In the rows, 128 means zero.
Where one turn sends some rows of the set: a few examples, then the rows asked
J898: [112 127 137 149 111 134 117 133 107 132 153 122 114 121 129 127 110 132
 126 102 155 103 121 111]
J41: [109 127 131 149 112 135 117 135 105 137 151 121 111 119 130 126 111 137
 126 106 154 105 120 115]
J827: [159 154 102 162 122 145 154 124 120 121  94 148 172 132 123 141 126 148
 147 101 120 139 101 102]
J928: [169 121  97 125 114 146 136 135 126 145  97 136 122 105 132 118 117 178
 139 127 118 151 121 112]
J310: [162 145 102 123  92 164 144 119 108 114  85 147 139 108 105 105 106 168
 145 135 128 131 114 119]
J259: [117 137 133 148 111 142 116 138 110 143 148 127 106 128 129 114 104 126
 122 110 160  99 116 101]
J529: [158 149 100 162 128 146 157 126 118 121  87 153 167 124 124 141 129 155
 148 102 124 136 103 102]
J659: [166 136 117 126  98 164 147 118 102 104  78 158 145 101 109 113 111 167
 142 126 140 125 119 108]
J535: [158 158  94 159 120 144 153 125 122 127  96 144 169 135 121 137 124 150
 150 107 115 143  99 107]
J507: [177 138 103 124  95 141 128 131 134 141 115 121 137 132 125 119 105 159
 141 123 107 162 118 111]
J342: [112 130 135 151 110 133 116 134 107 133 154 118 115 124 128 127 109 132
 125 104 153 104 122 113]
J319: [110 131 132 150 110 135 116 134 107 136 154 118 112 122 128 125 110 135
 124 106 152 106 120 115]
J901: [120 137 134 147 111 141 118 139 108 142 148 129 108 128 129 116 105 124
 123 108 162  97 116 100]
J481: [111 126 135 149 113 134 117 135 104 135 150 122 111 118 129 127 112 136
 125 104 156 102 120 112]
J918: [153 156  88 159 123 146 155 127 121 130  91 146 161 128 123 134 127 157
 150 110 115 142  97 113]
J437: [174 153 126 126  81 158 138 114 110  98  95 144 162 127 101 115 101 146
 145 121 129 134 117 106]
J570: [187 119 141 132 113 140 135 130 122 111 100 148 154 117 130 141 117 151
 135  97 134 142 131  81]
J253: [153 150  93 160 128 148 157 126 118 128  87 151 161 121 124 137 129 159
 148 108 121 138 101 109]
J388: [167 155 109 123  81 161 138 117 112 110  95 138 150 124 100 107  99 155
 146 133 121 138 112 117]
J4: [188 137 131 130  96 137 128 129 133 120 115 129 157 139 123 133 105 142
 138 105 117 157 123  92]
J708: [177 109 120 131 125 147 139 134 119 126  88 152 133  96 135 131 124 175
 134 111 135 139 130  93]
J501: [171 140 131 129  92 161 143 116 105  94  86 156 158 112 106 119 107 153
 142 118 139 126 121 100]
J952: [119 135 135 148 113 142 117 139 108 141 146 130 108 127 130 116 105 125
 121 108 163  97 116  98]
J991: [118 134 133 147 114 143 118 140 108 143 144 130 106 124 131 116 106 128
 123 109 162  97 116 100]
J247: [118 136 131 148 113 144 117 140 108 144 146 128 105 126 130 114 105 127
 121 111 160  97 116 102]

J253 moves to J529
J898 moves to J342
J437 moves to J388
And these:
J928 moves to J708

Where one turn sends some rows of the set: a few examples, then the rows asked
J286: [156 103 149 124 115 101 163 131 139 110 105 129 139 143 120 154  69 129
 140 133 123 124 129 138 147 145 111 117 133 106 100 164 112 104  87 100
 137 106 138 105 168 140 151  96  91 133 134  95 140 125 116]
J953: [159 108 144 147 122 106 131 119 152 118  90 150 183 141 132 181  96 106
 163 122 154 106 122 124 122 123 120 142 165 136 121 140 108 120 116  81
 158  91 138 110 113 149 120 154 103 151 128 119 117 112 123]
J909: [140  99 128 121 116  83 157 115 163 144 115 173 147 108 109 178 105 135
 148 136 166 107 110 115 120 108 111 154 148 152  91 148 117  96 127  91
 124 129 147 128  97 115 120 128 128 142 140 118 142 105 143]
J480: [112 105 142 129 119 102 160 121 158 109 118 141 119 138 129 160  94 132
 141 149 125 128 108 134 137 134 117 153 141  95 118 166 128 133  91 114
 148 107 142 108 141 120 161 119 100 117 154  92 128 128 126]
J624: [150 133 163 115 138  97 137  93 137 126 139 144 130 151 111 135 113 112
 151 144 129  98  86 135 117 103 101 133 171 134 127 120 133 148 116  93
 128 119 160 103 154 119 135 176  88 108 157 101 150 112 119]
J299: [127  92 144 108  96 103 127 127 140 161 128 150  89 141 102 135 108 131
 140 145 119 103 130 121 143 115 114 124 149 127 110 162 140 112  84  99
 116 114 151 111 145 118 143  91 108 101 171 100 136 140 124]
J37: [150 110 144 127 115 100 165 126 150 107 111 130 131 140 131 166  73 129
 134 138 118 123 126 137 136 149 110 119 125 105 104 163 109 114  89  92
 146  97 142  97 159 135 154 102  94 134 130  90 135 129 124]
J972: [126 102 158 133 103 101 160 112 140 119 104 131 139 134 119 158  94 131
 138 153 119 131 100 128 142 136 111 142 149  98 107 152 126 124  82 119
 140 113 135 109 152 129 162 109  92 116 159  81 119 123 118]
J468: [167 104 157 129 124 109 129 122 173 131  90 151 173 125 121 188 104 127
 159 121 150 108 107 116 115 111 101 137 145 133 109 140 120 129 120  80
 133  92 130 122 118 129 121 154  85 150 154  96 105 103 131]
J189: [160 118 128 127 105  81 161 113 157 134 112 167 146 118 116 178  98 124
 146 131 159 109 133 121 123 114 116 140 141 154  88 147 101  88 118  82
 133 127 146 124 100 128 109 119 136 150 118 116 142 110 136]
J511: [191 124 143 107 134  77 113 116 122 170 119 140 139 132 100 167 105 106
 173 117 126  79 134  98 121 123 100 104 175 162  92 136 127 108 115  72
 119 105 157  89 130 146 114 134 110 113 146 125 138 120 142]
J334: [130  97 143 115 129 104 150 116 170 108 113 153 127 133 115 167  74 126
 135 146 134 108 132 132 135 137 122 135 132 100 117 179 127 117 103  96
 135  84 139 125 157 142 164 111 103 121 149  95 150 125 135]
J456: [165 128 142 122 109  81 124 118  99 164 136 139 134 146 120 154 112 106
 185 123 116 102 125 107 125 108 108 129 182 165 102 112 119 132 106  86
 137 126 157  83 115 133 109 140 118 114 135 120 124 113 123]
J742: [157 115 145 102 129  64 113 105 130 172 134 139 133 130  89 150 103 106
 157 134 126  96 130 104 102 113 107 127 179 166 111 117 150 120 122  89
 109 106 158 110 125 131 135 160 100 115 161 115 129 111 151]
J63: [166 123 153 105 123 114 155 129 151 120 112 167 164 145 129 177  91 117
 180 133 147  90 138 128 137 115 105 139 142 138 113 129 109 151 102  99
 127 107 143 134 121 142 121 140 123 131 112  88 118  94 120]
J903: [143 118 130 131  92  77 169 110 146 143 115 155 148 118 113 169  99 128
 133 145 151 123 120 127 111 114 111 145 141 162  97 123 109  98 115  98
 129 136 153 120 101 121 119 134 128 152 121 103 128 110 136]
J105: [185 120 142 105 125  86 115 120 129 169 120 145 150 131  93 167 111 107
 179 116 130  74 142 103 115 122  96 104 168 167  97 138 135 107 122  70
 123 109 153  88 130 149 115 132 113 117 144 121 135 121 140]
J795: [163 106 155 112 119 107 145 133 153 130 112 151 158 140 130 171  82 132
 160 126 142 119 114 130 119 101 103 140 134 143 113 115 109 150 114  92
 117 101 140 134 127 124 123 156  92 153 134  86 112  87 123]
J520: [138 101 133 134 136 112 152 136 139 129  99 147 179 147 116 166  96 114
 165 128 161 117 120 142 113 128 115 142 155 144 124 135 130 126 113 109
 149 119 156 104 119 143 134 169 103 153 120 119 122 103 126]
J39: [188 140 136  99 133  78 110 125 141 163 119 146 112 141 100 156 113 107
 171 106 129  86 153 110 121 111 110 115 165 154  97 147 131 108 115  80
 118 112 154 106 121 142 100 143 116 115 150 127 136 128 137]
J975: [189 150 162 125 138  93 135  99 138 104 134 138 131 157 127 141 113 101
 161 122 123  97 111 132 127 116 108 117 169 126 109 138 111 126 107  66
 152 115 149  85 146 124 114 154  91 120 136 114 154 121 111]
J865: [172 146 141 115 110  58 122 115 122 153 137 129 117 147 115 142 107  99
 165 122 112 107 147 112 114 114 111 130 179 160 108 111 128 124 104  88
 127 117 153  98 111 125 112 154 108 120 138 115 114 124 131]
J619: [140 107 131 122  99  85 161 107 161 153 105 166 158 107 101 181 103 132
 134 149 162  96 112 118 113 114 100 141 143 163 100 134 116  97 126  96
 116 124 151 127 110 130 125 128 130 138 135 102 132 115 144]
J850: [169 132 142 122 119  75 121 114  99 168 131 133 124 146 120 154 113 107
 175 123 116 109 118 105 126 110 113 127 187 159  98 115 120 129  99  90
 134 124 161  85 116 133 109 148 114 112 143 126 126 112 129]
J906: [177 136 163 107 155 107 129  91 154 126 118 152 142 142  88 153 118 103
 150 135 140  77 114 134 115 119 104 106 157 131 112 154 141 117 118  78
 133 110 155 103 162 146 131 163  95 112 154 106 169 119 130]
J677: [156 111 124 128  97  85 162 118 149 144 106 165 155 118 123 181  93 132
 146 136 160  89 112 116 130 117  97 137 148 161  97 135  92  96 126  83
 122 121 155 115 111 131 110 113 135 139 119 116 137 120 131]
J809: [145 108 141 104 129  88 110 118 123 179 134 154 123 136  95 152 113 117
 176 124 132 105 120 110 112  89 116 140 172 163 109 127 148 133 123  95
 115 120 157 112 120 132 119 160 110 115 167 120 139 102 140]
J290: [148 101 138 130 114 107 156 140 144 111  98 131 129 149 130 152  74 136
 144 121 130 119 119 141 151 138 112 127 138 102 108 171 107 107  95 102
 137 106 142 103 166 140 141 100  92 129 144 108 139 139 109]
J42: [170 141 143 122 100  67 119 116 123 150 138 135 123 146 116 144 111  99
 172 118 113 112 151 114 111 108 115 133 173 161 108 113 127 123 110  80
 138 120 147  97 108 127 106 151 110 127 135 114 114 122 126]
J794: [151 115 144 107 142 121 160 137 160 131  99 163 175 136 105 179 114 120
 181 133 162  91 130 133 123 131  99 136 144 136 112 147 142 135 105 115
 136 125 149 115 118 141 133 154 117 132 126  99 118 101 131]
J298: [151 117 139 104 137  82 108 115 125 179 128 149 114 137  94 151 115 113
 166 124 132 104 122 109 115  95 119 136 177 157 106 132 147 126 116  99
 113 118 161 114 119 136 119 164 112 110 169 126 139 108 144]
J899: [185 156 161 121 131 102 144  99 130 115 127 139 135 160 122 143 114 102
 158 132 123  86 111 138 128 121  99 108 164 133 114 131 112 133 103  78
 145 120 158  86 155 137 116 154 100 113 129 104 151 127 109]
J444: [148 111 143 107 120  72 111 108 131 172 134 142 141 129  85 148 106 105
 161 133 128 101 137 110  95 108 110 131 172 170 116 116 155 121 128  88
 116 110 154 110 123 133 133 163 102 123 159 112 128 112 147]
J195: [145  95 145 113  91  89 118 123 149 143 132 147  93 143 113 133  94 121
 140 135 115  97 147 115 147 120 118 123 153 125 112 165 123 102  92  74
 122  94 142 113 142 116 137  81 103 108 161 107 137 147 122]
J467: [131  76 147 128 103  85 122 113 135 152 128 136 122 129  92 138 103 115
 134 150 119 114 133 111 128 139 122 117 165 131 105 162 148  89  88  81
 138 105 144  91 140 116 162  92  92 114 166 109 138 134 139]
J207: [128  92 139 121  94 105 136 126 110 161 128 141 100 150 107 132 102 122
 141 147 116 113 129 127 147 125 122 117 153 134 107 155 130 110  74 101
 132 122 161  94 148 129 144  89 113 107 150 108 142 134 120]
J860: [118 100 151 136 110 102 161 108 147 118 112 134 137 130 125 170  89 129
 131 160 119 127  98 127 132 139 112 140 143 102 114 153 124 131  89 108
 147  98 141 102 151 130 168 115  95 118 153  83 124 124 129]
J250: [187 130 140 101 127  88 107 127 145 164 121 153 121 137  99 161 116 111
 179 102 132  86 152 109 118 103 110 117 158 156  95 150 134 110 121  72
 122 113 147 105 120 141  98 139 114 122 153 123 137 123 135]
J30: [131  90 151 115 125  98 147 112 160 107 110 151 141 132 105 157  72 121
 142 146 137 107 132 129 145 138 124 141 148 100 116 175 130 108 102 104
 129  90 132 133 159 145 167 106 102 115 154  99 148 122 130]
J277: [137  85 144 127  90  76 123 122 135 141 137 130 105 142 113 126  89 118
 133 138 110 120 140 118 133 130 121 123 159 131 112 150 128  96  90  74
 133 100 143  97 140 105 149  92  87 123 156 111 131 140 126]
J948: [152 133 164 123 142  92 133  87 137 120 138 140 135 148 104 134 117 102
 146 144 128 113  98 138 108 109 116 132 171 131 121 127 141 134 111  89
 143 122 155 101 147 122 138 182  85 119 155 106 154 108 126]
J96: [140 105 134 131 120 114 162 136 146 113 105 136 123 146 139 165  81 136
 143 130 126 119 111 138 147 141 112 129 131 100 109 173 106 119  93  99
 148 103 149  90 158 137 144 103 100 127 138 105 141 136 116]
J658: [126  88 143 126 126 117 146 114 154 123 101 151 137 133 119 176  77 131
 134 148 135 103 107 128 141 135 117 131 139 104 117 177 118 119 105  98
 137  82 146 114 165 154 161 107 106 116 154 101 153 127 131]
J539: [128  88 150 125 117 111 140 110 152 121  96 150 139 135 111 163  78 128
 138 144 139 105 112 128 150 128 122 139 149 100 118 173 120 114 103 106
 127  87 137 130 166 155 157 105 103 111 163 100 147 127 123]
J128: [120 103 148 131 111  94 160 122 153 107 111 134 130 137 121 149  95 131
 146 143 126 129 111 133 143 138 114 153 153  94 114 161 132 120  88 120
 143 115 134 110 144 117 161 114  91 117 158  94 119 131 116]
J621: [138 103 124 131 101  79 167 121 143 143 119 159 147 120 129 170  97 138
 148 136 157 114  99 119 125 109 103 155 153 159  98 126 100 106 122  94
 126 134 157 112 101 109 116 127 125 144 127 117 132 110 131]
J372: [180 129 163 103 158 105 123 100 161 122 126 156 134 142 102 151 113 113
 157 126 140  74 103 127 122 108  99 115 161 127 112 154 132 125 126  69
 125 104 151 106 159 130 125 157  88 110 162 112 168 120 126]
J751: [138  86 144 127 103 100 127 115 118 155 123 145 121 140  98 143 102 110
 143 150 120 101 140 115 146 139 125 109 162 133 102 168 134  92  79  84
 142 107 151  90 146 140 150  81 114 106 149 116 149 135 129]

J742 moves to J511
J277 moves to J467
And these:
J334 moves to J37
J903 moves to J619
J953 moves to J520
J948 moves to J906
J250 moves to J42
J972 moves to J539

Where one turn sends some rows of the set: a few examples, then the rows asked
J464: [111 135 132 150  97 140 140 167 144 144 124 107 119]
J182: [119 166 128 149 113 147 124 169 139 144 118 113 134]
J8: [147 115 137 157 143 147 137 155 135 159 104 125 154]
J590: [127 137 125 120 134 136 126 149 100  86 132 113 123]
J475: [120 124 127 111 119 150 129 135 107  98 131 121 130]
J600: [134 134 166 141 150 140 140 160 137 156 102 103 140]
J801: [133 130 126 122 131 139 128 144 100  88 133 119 126]
J664: [125 128 139 106 124 147 128 135 107  95 130 117 129]
J223: [116 131 133 153  94 138 138 167 144 144 125 109 116]
J653: [150 129 157 131 140 125 136 145 154 161 105 125 135]
J209: [152 112 120 153 141 144 148 148 136 158 110 106 141]
J206: [157 133 151 134 146 116 137 153 152 156 111 113 121]
J717: [118 166 130 151 111 146 124 172 139 144 118 115 135]
J160: [163 127 129 136 143 124 137 149 148 156 112 118 128]
J383: [113 131 146 103 124 147 129 140 108  99 128 115 127]
J78: [129 124 133 113 121 152 129 131 104  93 132 127 134]
J433: [130 135 143 119 133 134 126 147 104  84 132 119 125]
J609: [155 131 141 124 143 127 138 141 154 161 110 112 128]
J506: [123 167 128 147 117 148 125 174 139 144 118 115 135]
J71: [121 134 144 125 133 133 123 155 102  85 130 124 129]
J428: [143 128 148 135 145 132 146 157 137 157 107  86 125]
J316: [135 112 162 156 140 133 143 160 138 154 105 119 145]
J295: [131 129 136 127 128 135 126 145 101  85 133 128 131]
J276: [111 133 131 150  97 137 139 169 142 143 125 105 117]
J897: [156 123 149 143 141 120 138 151 151 155 111 133 137]
J922: [115 121 141 119 117 148 127 138 112  95 126 132 137]
J915: [159 123 137 134 138 131 137 141 153 163 113 131 140]
J261: [120 127 145 112 119 148 128 135 104  93 128 128 134]
J682: [151 133 124 138 147 147 145 148 135 158 105  91 136]
J271: [128 128 124 130 131 136 127 148 100  86 132 125 130]

J664 moves to J801
J428 moves to J682
And these:
J897 moves to J653

Where one turn sends some rows of the set: a few examples, then the rows asked
J790: [101 119 123 130 100 111 124 114 131 134 116  94 134 134]
J981: [123 117 144 110 138 112 133 103 136 114 106 106 123 131]
J869: [136 119 120 133 121 135 121 123 112 120  91  97 123 130]
J33: [112 125 108 133 140 129 138 124 132  97 148 100 124 127]
J34: [146 127 135 108 146 123 119 154 119 130 165 135 136 129]
J867: [119 103 139 116 143 120 143 116 113 112 144 152 124 144]
J848: [128 145 137 117 131 113 121 143 117 163 165 131 138 123]
J117: [138 119 119 109 129 143 123 151 137 144 112 124 133 101]
J84: [118 154 117 148 145 130 138 109 120 135 132  95 121 114]
J553: [113 117 115 109 111 132 125 153 144 150 125 123 137 104]
J446: [127 142 118 115 129 128 121 165  96 142 150 138 129 130]
J780: [138 118 133 119 139 126 128 113 120 112  93 104 120 129]
J255: [122 136 141 145 108 101 128 108 124 133 136 160 127 139]
J556: [113  94 139 130 125 114 133 113 128 128 163 138 138 142]
J131: [127 138 120 152 142 130 132 109 133 130 145  87 128 115]
J10: [119 134 126 153  95 107 125 119 116 128 134 155 127 141]
J739: [135 120 128 100 138 136 128 143 144 145 114 131 130 100]
J258: [153 123 130 154 114 123 118 123 113 115 125 156 128 141]
J237: [104 118 138 115 118 103 131 103 142 126 117 102 129 132]
J185: [121 123 130  94 133 126 132 139 149 145 119 130 132 100]
J526: [154 125 142 148 124 116 122 112 121 118 128 157 126 137]
J76: [129 119 131 124 148 132 142 120  90 122 123 154 114 139]
J272: [130 121 125 160 116 134 124 118  96 165 136 127 133 132]
J819: [106 155 109 137 145 129 144 117 114 120 127 104 113 119]
J32: [142 132 123 110 138 130 121 164 105 127 153 138 131 131]
J971: [119 105 132 153 110 122 123 114 119 155 159 126 143 137]
J427: [110 121 122 100 121 124 129 144 149 150 126 127 135 103]
J174: [124 125 115 146 139 129 131 116 139 110 153  90 131 122]
J527: [139 131 148 143 122 104 127 105 127 127 133 160 126 137]
J40: [135 128 124 148 135 141 134 122  82 147 118 140 119 133]
J238: [141 134 143 113 143 114 118 143 125 150 167 132 139 124]
J852: [118 120 114 139 102 126 119 126 115 132 102  91 129 132]
J771: [127 118 112 112 117 142 121 156 139 148 118 121 136 102]
J49: [105 141 106 130 143 130 143 124 120 100 135 107 115 124]
J769: [134 127 121 157  99 119 120 129 109 121 126 154 127 144]
J533: [123 151 127 117 125 120 123 155 103 160 155 134 132 126]

J769 moves to J258
J867 moves to J556
J739 moves to J185
And these:
J32 moves to J34
J869 moves to J780
J84 moves to J819

